One vector is turned by the same rotation once a step. Each row is the vector after some number of steps, and that number follows the row.
The counts run from 0 to 147.
[111 152 153 102 156 140 112  94 144 128 135 100 105 128 130 150 163  98
 133  98  94 109  77 115 137  98  99 146  95 154 133  70 156 143 162 178
 153 154 151 121 129 141 100 152 112 172 110] | 112
[ 86 169  91  83 125 118 107  90 147 101 159 138  95 113  90 125 160 118
 137 111  65  98 120 123 134 112 140 104 113 132 109 115 130 119 161 155
 117 153 159 132 175 165 145 166 108 158 114] | 76
[137 172 136 108 111 140  79  85 168 139 126 118  97  97 135 158 164 135
 118 119  62 111 122 123 139 146 113 131  57 130 110 112 127 129 159 160
 135 140 154 124 158 162  98 161 138 157 120] | 50
[101 157 103  89 147 131 132  80 138  93 145 118  92 123 107 129 171 106
 124  97  79 131 103 103 132 107 119 114 101 146 126  79 117 100 179 164
 118 107 150  97 161 164 145 159 108 155 121] | 13
[ 92 164 114 125 143 136 120  76 136  92 139 111 105 122 117 149 157 107
 104  97  88 126 108 111 118 130 111 111  90 166 117 118 118  75 166 163
 113 106 149  99 168 163 140 164 127 136 100] | 58
[ 88 160 106  99 131 137 127  87 148  97 174 121 102 130 105 134 166  92
 131 104  97 113 103 103 138 116 129 129 110 154 126  72 125 149 183 178
 126 121 143 127 143 161 130 154  86 153 111] | 12
[132 164 146 137 126 132 127  91 131  94 120 141 123 140 101 118 173 111
 106 106  60 101  99 119 159 123 122 124 120 155 135 125 171 100 165 188
  99 160 158 122 151 131 142 164  95 128  94] | 44
[124 163 129 142 140 130 118  74 157 107 131 104 110 149 145 114 165  97
  83  69  74 120 117  97 125 138 100 114  66 146 113 121 133  78 150 150
 128 103 138 108 160 164 125 145 132 134  79] | 103
[113 158 166 123 119 142  76  86 161 138 123 117  94 113 139 160 155 111
 131 116  96 103 113 130 139 141 106 145  82 153 113 102 154 149 164 192
 150 156 139 123 148 163  93 165 131 151 116] | 49
[110 174 110 109 109 136 104  99 152 139 178 109  99 102 112 136 133 107
 108 151  66  99 105 126 132 133 146 141  94 135 127 100 140 155 190 194
 131 134 148 143 156 159 118 167 107 166 115] | 53
[ 73 157 137 115 134 147 105  84 119  85 159 116 106 130  85 109 145  96
 133  81  89  89 107 132 111  97 107 129 142 131 125 105 162 107 159 180
 143 158 138 121 166 149 147 173 109 148 107] | 78
[ 97 166 118 130 144 128 132  80 126 122 161 108 158 137 108 125 170 104
 115 122  85 118  70 104 130 120 121 131 112 148 150  82 167 136 174 164
 163 149 163 145 146 115 108 167  97 150 102] | 23
[156 170 137 118 149 134 104  96 176 133 116 105 100 122 149 136 163 138
  83 101  43 111 106 114 136 126 111 129  60 127 120 105 127 125 153 157
 134 136 149 113 143 156 104 140 140 154  80] | 6
[137 174 110 130 119 127 128  89 146 102 140 149 149 133  97 113 192 130
 110 116  51 126 107 104 156 131 144 113 106 143 136 137 149  99 169 169
  95 147 166 140 169 146 131 165  91 138 100] | 43
[111 169 139 156 119 148 114  87 156 118 148 107 110 153 149  99 163  93
  98  77  99  95 112  93 132 144 113 108  79 153 115 117 161 105 157 161
 128 119 120 136 143 159 123 134 126 127  72] | 104
[118 174 124 146 115 122 116  96 149 117 160 126 132 146 116 107 159  99
 111 126  64  86 105 107 141 128 147 130 112 140 123 116 165 145 160 170
 153 180 157 158 153 140 101 153  88 147  65] | 86
[ 84 157 134 111 130 152  79  64 148 116 139 102 112 128 122 123 167 121
 138  68 105 119 109 101 129 149 116 122  68 150 113  87 130 115 158 142
 139 111 121 122 159 170 119 161 132 150 131] | 16
[113 169 122 103 129 136 109  84 170 159 174 111 106 115 150 128 159 111
 114 110  88  96 109 113 111 132 122 124  98 146 102  92 134 155 168 160
 133 124 117 157 136 174  97 150 118 176 102] | 116
[138 161 113  98 135 124 107  82 170 143 134 140 116 123 152 142 203 150
 118  98  65 120 107 113 142 138 110 110  93 160  91 116 132 118 144 153
 115 125 133 120 150 177 103 145 129 169  98] | 28
[137 162 140 133 133 136 117  99 139 135 142 125 128 124 120 107 167 118
 101 116  54  86 101 116 138 110 123 134 124 125 138 103 185 139 173 180
 126 161 149 153 149 120 114 165 103 149  93] | 130
[110 175 109 123 116 129  88  77 135 137 163 102 148 125 113 101 172 136
 110 110  49 121 103 107 133 137 143 109  73 134 135  90 154 133 171 133
 146 135 152 161 173 136 119 174 119 150 118] | 20
[144 164 140  98 133 140 100  83 159 138 136 140 102 116 141 118 197 142
 111  84  53  82 112 135 121 124 113 115 108 142 100 119 162 127 157 163
  87 134 120 137 141 165 118 146 117 160  98] | 29
[114 165 117 104 121 119 103  86 178 131 172 112 101 117 154 149 183 130
 121 122  86  97 119 114 119 139 126 110  88 150  88 130 129 143 152 149
 139 136 142 144 161 197  99 149 137 183  94] | 72
[122 162 144 106 152 143 111  80 163 155 159  96  95 117 157 126 163 103
  97  94  69  90 108 133  91 115  98 125 108 136 108  96 152 129 154 165
 130 123 121 130 136 163 118 152 129 158  86] | 115
[113 157 172 144 138 145  99  89 160 125 123  97 108 139 141 134 156 100
 116  94  97 100  95 108 139 124  99 148  83 151 134  80 159 132 158 183
 159 158 137 114 135 143  95 150 120 154 100] | 4
[ 79 151 129 101 136 131 109  67 134 124 142 109 127 103  99 150 153 118
 126 101  78 127  98 126 120 135 111 141 114 134 121  81 126  99 183 155
 143 132 154 112 176 155 121 198 107 164 137] | 35
[119 150 150 114 148 135 135  74 150 123 138 134 108 121 136 161 178  93
 112  99  93 101  97 119 130 111  96 147 135 174 117 102 150 130 169 188
 122 145 144 123 130 169 103 164  92 153  93] | 134
[ 82 168 144 115 132 150 103  73 140 109 150 101  98 134 118 118 156  92
 144  66 110  92  99 116 118 117  86 119 104 154 118  81 150 113 168 165
 129 115 121 114 141 164 132 154 120 130 121] | 15
[142 158 151 125 140 136 104  87 152  93  94 135 108 119 120 165 179 136
 110 102  69 127 107 124 153 116 107 135  87 156 117 111 147  96 153 165
 109 150 161  89 159 148 118 162 130 149 111] | 47
[157 162 126 126 133 115 116  94 151 139 132 122 143 125 124 105 180 138
  94 115  27 110  98 119 130 127 134 113 103 119 130 113 165 128 165 151
 117 152 156 147 162 128 116 161 112 148  92] | 129
[111 162 141 118 131 131 109  77 147 100 104 140 121 131 104 163 185 125
 132 118  90 135  91 106 165 129 123 138  91 162 127 103 138 115 168 179
 135 157 171 105 164 157 110 169 109 150 121] | 46
[138 165 135 116 132 141  97 104 162 124 140 111  83 106 113  96 127 118
  98  91  43  80 131 126 124 117 120 130  88  89 121 104 152 132 162 175
 114 142 134 136 156 143 148 155 122 155 100] | 96
[117 151 113 116 148 117 134  82 141 113 137 115 141 139 129 148 191 122
 111 121  64 143  83 101 147 114 120 119  96 157 135  88 147 107 173 151
 154 134 181 119 159 142 101 164 116 160  96] | 24
